j999: [ 83  21  40 -27]
j701: [ 34 -48  83 -37]
j504: [103  11 -21  20]
j675: [-52  84  83  16]
j782: [-68 -52  20 -80]
j846: [-37  84 -90  88]
j433: [ 64  48  19 -28]
j483: [ -10 -120  -17   30]
both j504 j782:  : [20]
both j999 j675:  : [83]
both j675 j701:  : [83]
both j782 j675:  : [-52]
both j701 j846:  : [-37]

j75: [10 50 62 21 56]
j658: [22 75 31  7 76]
j940: [62 67 20 30 -4]
j953: [ 37  81 -14   7  89]
j682: [13 67 20 30 70]
j569: [-2 45 65 39 87]
j714: [14 55 39 24 98]
j758: [11 80 25 14 66]
j69: [40 48 17  8 -8]
j550: [37 51 43  4 62]
j261: [39 75 31  7 76]
j657: [28 57 10 27 39]
both j550 j940:  : [62]
both j714 j657:  : [39]

j394: [-15  16 -18   0  -4  11  24   2 -53   2 -24 -31  -6  29 -37 -20 -68 -32
  -4   0   0  29  13 -10  20  42  18   0]
j505: [  0  18   5  40  -4  12   0  16 -19 -12 -14   0   8   0 -12 -18  52   0
 -12  -7  30   0  29  -1  11  47 -20 -69]
j460: [  1   0   0   4  -4  27   0  21   0  21   4   6  27   0   0  40   8  47
   0  -8   0  13 103  -5  -2 -10   0 -29]
j37: [  0  36  20   7  -4  13  15   0 -46   0  22 -27   0  24 -47 -14 -56 -56
  19 -28  37  18  10  -6   0  35   0 -42]
j396: [ -8  -5 -19 -12  -4 -20 -13 -25 -11 -43   0 -36 -37   8 -66  21 -10  21
   0   0  33  -1   0  -5 -11  44 -19 -12]
j578: [-15  -5 -38 -33  -4 -17  20  -2  21 -17  -3 -57   0   0 -44   7 -17  48
   0  24   4  11  24  -4 -25  13 -15   0]
j848: [ -13  -25  -40  -11   -4   12   16  -25    0    8    0   12   23  -13
  -15    9 -124   45    0   -1   14   29   75  -10  -22  -45  103  -31]
j790: [  1   0   0   4  -4  12   0   0   0  21   4   6  27   0   0  40   8  20
   0  -8   0   0 103  -5  -2   3   0 -29]
[ -13  -25  -40  -11   -4   12   16  -25    0    8    0   12   23  -13
  -15    9 -124   45    0   -1   14   29   75  -10  -22  -45  103  -31] : j848
[  1   0   0   4  -4  12   0   0   0  21   4   6  27   0   0  40   8  20
   0  -8   0   0 103  -5  -2   3   0 -29] : j790
[  0  36  20   7  -4  13  15   0 -46   0  22 -27   0  24 -47 -14 -56 -56
  19 -28  37  18  10  -6   0  35   0 -42] : j37
[ -8  -5 -19 -12  -4 -20 -13 -25 -11 -43   0 -36 -37   8 -66  21 -10  21
   0   0  33  -1   0  -5 -11  44 -19 -12] : j396
[-15  -5 -38 -33  -4 -17  20  -2  21 -17  -3 -57   0   0 -44   7 -17  48
   0  24   4  11  24  -4 -25  13 -15   0] : j578

